In the rows, zero is written as 128.
Each path below is one point turned by a fixed rotation once a step. After each direction that follows a path, write how fast that rotation turns it, in degrees per step (0 if it stays still).
Each turn is a multiple of 5 degrees from 10 to 175, or 0.
Each row of a path follows its step; steps can be skipped.
path 1
step 0: [120 127 128 134 127 141 130 124 124 131 135 125 122 131 125 127 129 130
 132 118 128 133 135 126 128 127 136 130 136 126 124 132 128 122 117 124
 120 137 128]
step 1: [123 123 127 123 127 141 128 130 128 117 132 119 129 121 125 129 134 126
 122 132 121 129 121 127 127 131 123 128 129 121 125 120 129 126 119 132
 122 125 131]
step 2: [128 127 133 126 125 123 121 131 122 131 128 119 130 122 134 140 127 122
 136 139 121 126 124 125 134 127 123 121 132 130 130 123 120 124 125 128
 129 135 131]
step 3: [122 128 127 132 120 134 119 131 131 130 125 142 125 132 126 134 129 123
 130 134 123 130 128 135 130 128 125 118 125 133 140 129 127 132 130 117
 130 127 133]
step 4: [134 121 130 122 127 128 128 134 122 119 125 131 124 128 117 129 128 130
 118 129 134 134 133 126 123 126 125 128 127 138 136 126 124 135 138 130
 136 129 124]
step 6: [125 129 137 130 120 128 131 125 131 122 125 136 132 130 138 112 138 130
 127 123 132 131 126 128 124 127 126 127 132 120 126 127 127 126 128 127
 121 126 120]
step 7: [136 132 126 130 128 126 124 129 128 126 129 117 131 127 130 111 122 127
 124 136 124 128 124 123 118 125 127 126 135 129 117 132 126 125 123 123
 131 126 127]
step 8: [125 134 126 129 135 132 119 123 133 140 130 121 123 127 135 121 132 125
 130 123 117 122 131 132 129 130 120 124 124 129 128 132 129 128 125 133
 138 133 126]
step 10: [116 130 133 125 132 123 123 129 125 121 134 119 121 125 120 135 120 135
 126 123 131 132 124 129 123 127 137 125 122 130 133 129 127 130 119 129
 127 125 133]
step 11: [122 123 136 122 123 131 129 122 129 132 115 125 132 124 125 135 132 132
 127 124 130 129 120 122 139 130 134 118 126 132 127 119 131 129 124 130
 127 126 123]
Directions:
[131 126 126 126 128 130 133 129 127 124 127 129 129 127 132 127 129 127
 125 128 129 126 126 128 128 128 127 129 127 129 130 124 129 130 127 127
 130 128 126] | 140
path 2
step 0: [129 133 133 124 134 125 122 125 129 125 123 128 119 127 132 120 142 124
 132 125 136 120 126 123 128 119 141 128 119 130 136 134 130 125 128 124
 126 134 126]
step 1: [132 135 132 127 129 135 119 128 125 117 129 129 125 121 130 123 130 127
 144 131 128 134 126 125 130 140 130 130 130 128 126 131 141 129 127 137
 130 135 120]
step 2: [123 128 125 133 132 128 137 124 126 115 128 128 134 131 124 130 131 121
 126 128 127 137 124 128 117 129 115 123 119 131 123 130 128 130 123 135
 125 135 117]
step 3: [130 126 124 132 132 118 134 123 134 135 121 135 133 118 133 124 134 127
 125 126 132 124 124 129 127 126 119 137 132 133 130 137 128 127 119 122
 121 138 125]
step 4: [134 136 126 122 133 134 123 130 124 131 127 133 127 124 141 122 124 123
 136 133 124 127 137 125 128 128 127 134 124 124 118 134 124 122 120 118
 121 126 127]
step 5: [127 128 124 123 133 135 127 126 113 115 125 125 121 130 128 128 135 124
 125 123 132 127 131 126 119 123 135 131 117 126 130 139 133 125 133 123
 132 130 127]
step 7: [128 134 130 136 130 123 131 123 130 125 130 124 136 131 137 120 134 124
 133 135 131 133 128 128 124 132 124 117 119 126 119 121 122 124 121 131
 121 138 122]
step 8: [135 127 131 130 134 126 131 121 127 130 124 132 119 120 132 121 130 117
 127 123 130 123 120 122 124 120 124 126 122 131 136 134 134 126 114 132
 123 135 131]
step 9: [134 130 123 125 129 138 119 130 131 125 125 135 127 117 127 129 124 121
 138 128 120 128 127 127 132 130 123 138 124 133 124 139 134 125 128 126
 123 126 115]
step 11: [125 128 124 131 134 129 130 117 131 127 120 133 134 121 138 123 136 132
 123 132 135 129 129 134 117 129 133 125 134 130 130 138 127 133 124 119
 132 135 132]
Directions:
[124 127 131 129 126 129 129 128 128 125 127 128 130 127 129 127 128 129
 129 128 127 128 126 127 129 131 127 127 126 128 132 124 127 129 125 132
 127 131 129] | 65
[127 128 125 128 126 128 132 130 130 130 128 125 131 128 128 132 131 128
 127 128 129 127 128 126 130 130 126 126 128 127 128 130 129 129 129 126
 127 129 125] | 95
[130 128 129 127 127 126 130 131 130 128 128 127 129 126 128 126 127 128
 124 129 130 129 129 131 129 128 130 126 127 131 127 129 127 126 124 127
 125 129 130] | 85
